Where one turn sends some rows of the set: a few examples, then the rows asked:
Kobet: [-10 -11 -14   9   6 -12  34 -13 -16  -6  10   6  28  -3  11   5   0  -6
   8  15  11  26  15  15 -14   7  37   7 -14 -24  14 -19   2  -4  30   0
  26 -15  23 -11  -1  -1  -8   4  29  -7  -5]
sigu: [ 15   4  15  10   3 -26  20  -5 -26 -22 -11 -18   9  -9   5   5 -14  -9
 -17 -21  13  -1 -18 -11 -14  21  31 -16   6 -29  -1 -25  17  -8   3   2
  10  -6 -11 -20  -6  -8 -11 -19  27  -3  18]
netar: [ -3   3   0   8   8 -20  48  11 -18  -8  15  10  28   3  -6  -2  -7 -14
  14 -11  -5  20   3  10 -16  11  22 -12  -2 -15 -12 -14   5  25  29 -20
  28   4  40  -6  -2  -4  -9 -13  26 -20  11]
tet: [  8  -8   3   4   1 -18  38  -5 -29 -12  15  -7  34  -9   5 -10  14  -9
   6   3   3   8  27  10 -28   1  37 -16  -9   0  -5 -21  -8   6  38  -3
   9 -23  19   1 -10   2 -33 -19  28  -7  -2]
pabul: [ 18  12  22  20  -2 -22  16   1 -25 -26 -14 -20   6  -9   1  -1  -2 -15
 -11 -17  10  -4 -13   3  -2  13  37 -15  19 -32  -4 -32   5   1   8  -3
  12   6  -8 -24   0  -6 -24 -23  27 -11  16]
Kamav: [-13  -8   6  19   8 -27  10   7 -33  -3 -28  -3  -2  -7  22 -20 -12   0
   2  -9   1   8 -15   1 -32  18  49 -10  23 -19 -13 -20   3  18  -2 -15
   8  18   0 -12 -28  -3 -15 -28  13 -44   7]
vok: [-17  18  10   7   7 -19  33  -3 -16 -15 -39 -12 -10  -6  -6   6  -2 -11
  -9 -28  18  12   8  13 -21   1  46  -4  10 -24   4   1  11   8   1  -4
  13  12   8 -24  -9  12 -24   2  14   0   1]
Zoti: [ 16  14  13  14   7 -17  12  -2 -27 -18 -23 -21   6 -13   9  -4  -9 -14
 -16 -21   3  -6 -12   3 -15  24  34 -11  21 -29  -7 -28  11  11   2  -6
  22  -8  -8 -18  -7  -2 -22 -17  27  -4  10]
dut: [ -1  -2 -16  17   1  -9  37  -8 -14  -6   8   2  41  -3   8  -6   0 -17
  10  16   9  24  12  13 -20  -2  31   4 -17 -15   8 -25   0  -1  24 -11
  22 -17  25  -4 -13  -8 -15   0  25 -19  -6]
loz: [ -3 -11  -6   5   4 -32   2 -14 -27 -17 -20 -10   4 -36  11  -7 -13  -7
 -11  -8  14   7  11   9 -33  22  53  -4  18 -22   8   6  -9  -1  -8  -5
  10   0 -12   3  -7  -5 -17 -11  11 -14  23]
sobod: [ -7 -22   4  34  -3 -20  11  10 -17 -14 -21  -8   1  -4   5  11 -23 -31
  -6  -3  17  24 -22  12 -25  -3  39   4   5 -26   5  -5  -8  -2  22  -4
  16  18 -10 -31 -18  11 -25 -14  15 -30   3]
vem: [ -9  18  14  10   7 -26  50  -1  -9 -12 -26  -5 -10  -1  -8  14   0 -14
 -13 -25  14  12   6   5 -25   4  51  -6   6 -19  -3   9   8   7  -4   4
   0  -6   9 -21 -25   8 -10  -1  12  -8   2]
Bido: [-16  -1  -8   8  -6 -23  44 -13 -11  -9   3   4  37   1   9  -5   8 -13
  17  -3   7  10  16   9 -18   7  43 -14 -20  -6 -17   3  -8  22  32 -16
  19  -8  26  16  -8   5 -12 -30  20 -15   8]
Zis: [ -9 -18  -5   4  -5 -35   8 -15 -30 -23 -20  -7   4 -27   9   1  -6  -2
  -3  -7  20   6  13  10 -16  13  54   5  14 -32  20   5  -5  -4   2  -3
  -1  11 -10  -7  -3 -10 -20  -4  14 -14  23]
zula: [  7 -16 -17   3  17  -2  23  -5 -25 -14   7   7  24   2  -9  -4  -4 -17
  17   5  -5  14   1  16 -23  -2  47 -12 -13   4 -22 -23  -6   8  30  10
  25  -5  18 -11   1  17 -17 -21  23 -43   4]
sok: [ 12   6  -2  36  -7 -34  20  -4 -16 -28  -8  -9 -15  -3   9   6   8 -26
   3 -15  11  13   1   1 -26  -5  61  -9  21 -10  -7   0 -24  14   3  14
   4  -4 -22   0 -21  10 -13 -21  20 -20  14]
tepug: [  3 -17 -14  12   9  -6  35 -11 -19 -17  19   9  28  -2  -7   1  -4 -18
  14   9  -5   5  11  -1 -17  -6  48 -18  -9   2 -20 -28  -1  12  27   8
  18 -10  13  -1  -1  14 -23 -22  22 -38  -2]
guv: [-12  -8   0  30   4 -15   9  11 -16 -14 -25 -20  -2  -4   7  -3  -8 -27
  -9 -12  13  26 -17  -6 -24  -7  34  -9   2 -26   2  -6  -4  -4  18  -4
  19  25 -15 -36 -17  15 -23 -21  16 -30   7]
Vageb: [ -3  -8 -23  23  24  -9  17 -13 -21   0  18   9  10   7   8  -2  -3   0
  22  16 -13   7  14  11 -26  10  45 -12 -21 -15   5 -11  -6  17  19 -16
  14  -7  16   1   0   8 -20 -25  20 -33   4]
morom: [-15  -1 -10   7  -2 -37  48  -6  -7 -10   7   8  21   2  13  -8  11  -4
  22  -2   1  21  12   7 -19  12  46 -14 -12  -7 -18   2 -12  21  26  -5
  24   4  30  15  -7   1   0 -19  20 -21  10]
zeg: [  8  10 -12   7  19  -9  29  13 -25  -5  13   2  32  -1  -6 -15   1 -24
  16  -6  -1  20   2  15 -17   4  21  -9  -9 -13  -7 -18   0  18  25 -14
  26  -5  34  -2   4  -9 -10 -12  21 -33  20]
Puga: [ -7  -8  11  16   1 -32  28   5 -34  -9 -16  -1  -5   3  17 -13  -9   8
   7 -12   5   8 -18 -16 -31  19  46 -15  14 -22 -16 -23   9   6  -3 -11
  -3  15  -2 -14 -30  -7  -6 -29  20 -38  14]
kip: [-20  18   7   7   4 -21  31  -6 -15  -9 -40 -10  -5 -12  -3   5  -1 -18
 -13 -21   9   9   5  20 -24   8  51   3  16 -26  -6   9   6  16  -2   1
   8  -9   9 -13 -19  11 -20   5   8 -14  -6]
libag: [-15  -7  -3  21  -3 -36   9   1 -34 -15 -28  -3 -10  -1  19 -14 -15   6
  14 -16   7  17 -18 -10 -41   6  47 -11  14 -19  -9 -18   1  13   1  -8
   6  24  -3  -4 -22  -3 -17 -23  20 -41  11]
Zubas: [-15 -12   0  28   5 -10  13   9 -17 -13 -29 -19   5  -5   1  -2 -17 -38
 -14   0  12  20 -22   5 -22   6  32  -2  14 -28  -8   2  -8  -1  16  -7
  26   6 -14 -31 -16  12 -26 -14  11 -29   3]
Kek: [ -1  13 -13  28   3 -27  22  -5 -15 -25 -16 -13 -19  -3   9  -7  15 -15
   6 -15  12  16  11 -10 -29  -7  58 -15  22 -10  -4   4 -19   8  -6   5
   6   9 -21  -6 -18   9 -11 -15  17 -22  14]
Gesuz: [  3  -5  -5  -5   7 -15  26 -12 -38 -11   5  -7  28  -3  -1 -12  18  -2
  10  -3  -5  10  21  24 -29   6  36 -13 -10  -2  -3  -4 -15   6  39  -4
   6 -23  20  -2  -5   5 -31 -19  25 -11   8]
bivo: [ -8   1  -7   6  -7 -29   4 -18 -37 -25 -22  -4  -2 -29   5   2 -12  -4
  -2 -18  29  10  10   2 -34   9  53  -2  15 -28   9   2  -4  -5  -4  -3
   5   0  -7  -2   0  -2 -13  -8  20  -7  23]
Pog: [-10  -4   8  22  -1 -39  21   4 -22 -13 -25  -4  -8  -1  19 -14  -4   9
  11 -14  -3   8 -12   1 -19  10  54  -8  15 -24  -9 -18   3  17   0 -15
   1  30   3  -7 -24 -10 -17 -24  15 -47  13]
Bobi: [-16 -21   1  20   6 -19  34  12 -15 -12 -24 -12   1   6  -2   8 -18 -28
 -12  -8  13  23 -19  -7 -26   3  31  -2   2 -24  -2   8   2  -5  19  -4
  14  14 -11 -37 -25  11 -18 -10  11 -23   6]
rul: [ 10  -5   0   2  -2 -22  35 -10 -31 -17  27   1  26 -13  -2   0  19  -5
   4  -6  -8  14  26   7 -28   2  40 -19   2  -5  -5 -11 -14   7  33  10
   5 -24  17  -2  -6   8 -20 -17  30 -11   6]
nako: [ -5 -17 -21  24  13 -14  22 -11 -14   0  19  14  26  -1  14   5  -5  -7
  19  15   0  -1  25   2 -24  10  43 -10 -22 -14   7  -9  -2  17  26 -18
  16  -4  12   2  -6   4 -14 -24  21 -21  -2]
Tiko: [ -9 -18  -1  -1   2 -38  21 -15 -30 -19 -16  -1   3 -23   9  -1 -20   6
  -6 -10  23  11   5   0 -33  21  50  -6  10 -19   7   6   0 -12  -8  -6
  -2   7  -5  -1 -10 -14  -7 -11  13 -14  26]
pusep: [ -3  -1  -5  33   8 -25  30  -2 -15 -21  -6  -7 -13   9  10   3   4 -25
  -6 -10  19  22   1 -12 -25  -5  52 -16  17  -4  -1   7 -17  -1   2  11
   3  -4 -28 -10 -27   3   0 -24  16 -20  15]
pag: [ -9  17  15  16  -5 -28  42   1 -18 -14 -35  -1 -11  -3  -2  14  -5 -16
  -1 -27  15  10   1  22 -21   6  53   9  15 -26  -3   1   7  22   4  -7
   6   4  15 -16 -19  11 -19   2  16  -6   1]
sese: [ -4  11  -8  36   7 -23  17  -9 -12 -20 -17 -12 -14   1  14  -7   4 -23
  -6  -8   7  15  -1   2 -26  -2  59 -16  27  -4 -12   3 -22  12  -4   8
  12  -8 -22   0 -24   4 -10 -22  14 -29   7]
vabov: [-11 -24 -18  27  13 -17  19 -11 -18  -1  25  15  20   3  15   5  -9   1
  11  14  -6  22  11   5 -28   4  36 -10 -15 -16  18 -11  -9  10  31 -11
  15   1  13  -4  -9   1  -9 -23  25 -26  -1]
gego: [ -6   4 -17   7   5 -23  25  -8 -13  -7   3   4  29   6   9  -5  16 -17
  23   3   5  12   8  15 -23  16  45 -13 -25  -9 -15   5 -16  23  24  -4
  22  -8  22  16  -2  13  -6 -31  17 -13  15]
Tazu: [  4 -13   2  12   5 -12  32  -3 -20 -15  24   4  25  -1  -4   0   6 -14
   9   7  -3  14   3   1 -16  -1  45 -24  -5  -4 -24 -30  -9   1  37  16
  23  -7  14 -17  -1  15 -14 -28  30 -33  -2]
lov: [ 11  21  17  20  -4 -21  11  -2 -28 -23 -23 -18   2  -9   0   1 -14 -10
  -6 -22  12   0 -21  -3 -25  13  30 -18  11 -31  -9 -30   9   0   4  -9
  18   5  -2 -25  -3   1 -23 -18  30  -7   7]
roza: [  5   5 -12  11   7  -6  36  -6 -22  -5   0  -2  25   5   8 -12   7 -11
  15  18   5  28   7  24 -26   7  38   7 -20 -17   5 -23  -4   2  21  -7
  24 -25  30  -6  -7   4 -18  -1  27 -10  -2]
pef: [  6  -2 -10   9  12 -15  43  10 -17  -6  12   6  34  -7   1 -10  -7 -21
  15 -11   1  15  14   4 -17  -2  31  -8 -10  -5 -15 -21   7  22  28 -17
  28  -1  35   2  -5  -8 -10 -12  23 -37  14]

zeg moves to zula
Zoti moves to Zubas
sobod moves to Pog
And these:
Tazu moves to vabov
bivo moves to vok
Puga moves to pusep
nako moves to Bido

